Turns in one plane each, and the order they were made in; the first pair answered
Q359 (before => after):
[  5.6   5.4  40.1   6.2   9.1  -3.0   7.9 -30.7] => [-14.6 -25.6  14.3  -1.4  -3.6  -5.2  37.5  14.5]
[-12.2  19.2  31.7  20.0   7.6   3.0   4.2 -11.6] => [-29.0   1.0  18.0  19.0   0.8  -0.3  24.2  16.5]
[ 12.5   8.6 -10.7  13.1   3.4  11.3  -0.5 -25.0] => [  6.1  -6.4 -11.2  10.1  -5.4  10.4  22.7 -16.1]
[  3.4 -14.6   3.5  -2.3   3.3   0.6  -9.7  23.3] => [ 10.9  -0.4  17.0  -3.9  12.2   4.2 -16.3   4.8]
Q838 (before => after):
[ 22.5  10.5   6.6   9.5  14.6   7.8  30.1 -17.1] => [ 26.9   9.0  14.4  13.7  20.5   9.1  15.4 -21.7]
[ 11.0  -0.2 -10.2  -5.7   2.8  -8.2 -16.1   5.2] => [  6.9 -11.4  -3.3  -5.3  -1.4 -11.7  -2.0  20.7]
[ 14.1   2.9 -19.4   8.1  -6.0   3.2 -16.6  16.3] => [  9.0  -5.4 -13.7   1.3  -4.3   1.0  -5.5  25.9]
[18.7  9.0 11.7 14.2  0.7  7.3 -8.4 -0.9] => [14.8 -3.8 15.2  9.3 -5.0  4.1 13.8 17.3]
Q584 (before => after):
[ -1.2  -1.4  15.5   3.6   5.5   0.3  17.3 -14.1] => [ 0.4 -4.0 25.0  2.9  6.4 -3.1  5.9 -4.6]
[ 0.2 -5.5 -0.5 -2.2 -1.5 -4.0 -0.3  7.9] => [-2.0 -0.8 -3.0 -0.7 -1.6 -1.1  6.3  0.0]
[-3.1 -0.3 16.9  5.6  3.6 -7.5 30.7 -8.2] => [ 7.5  2.8 29.5  6.7 11.1 -9.6 16.7 -6.2]
[  8.0  15.7   6.4   4.1  11.3  -4.1 -38.4  -7.1] => [  0.4  -4.3 -10.4   3.0   5.3  -1.8 -27.9  33.7]
Then:
Each pair is 2 to 3 turns apart.
[  0.7 -42.1  15.9  -7.4   2.4  -9.5  -6.1  56.7] => [-13.3  25.3  -1.9   1.5  -4.0   0.8  42.0 -53.2] => Q584 Q584
[ 19.3  30.7  31.2  12.3  12.3 -12.1   0.1 -31.9] => [  6.9  13.6  32.0   5.0   3.3 -22.6  36.7 -19.2] => Q359 Q584
[  3.9  31.4 -29.7   6.8   4.2  10.7 -42.0 -15.2] => [  0.5 -22.2  -4.8   0.9   2.8  -3.1 -29.4  52.4] => Q584 Q838
[ -2.2  -1.9  -7.1  -0.4   7.6  -7.5 -39.2  11.6] => [  2.3  -3.7  12.4  -0.3  10.0  -8.9 -36.6   3.1] => Q838 Q359
[ -3.5 -12.7  38.9   5.8   3.7 -10.0  19.1  43.8] => [ 13.9   9.2  48.1   9.2  15.9  -7.3 -27.1  20.3] => Q359 Q359
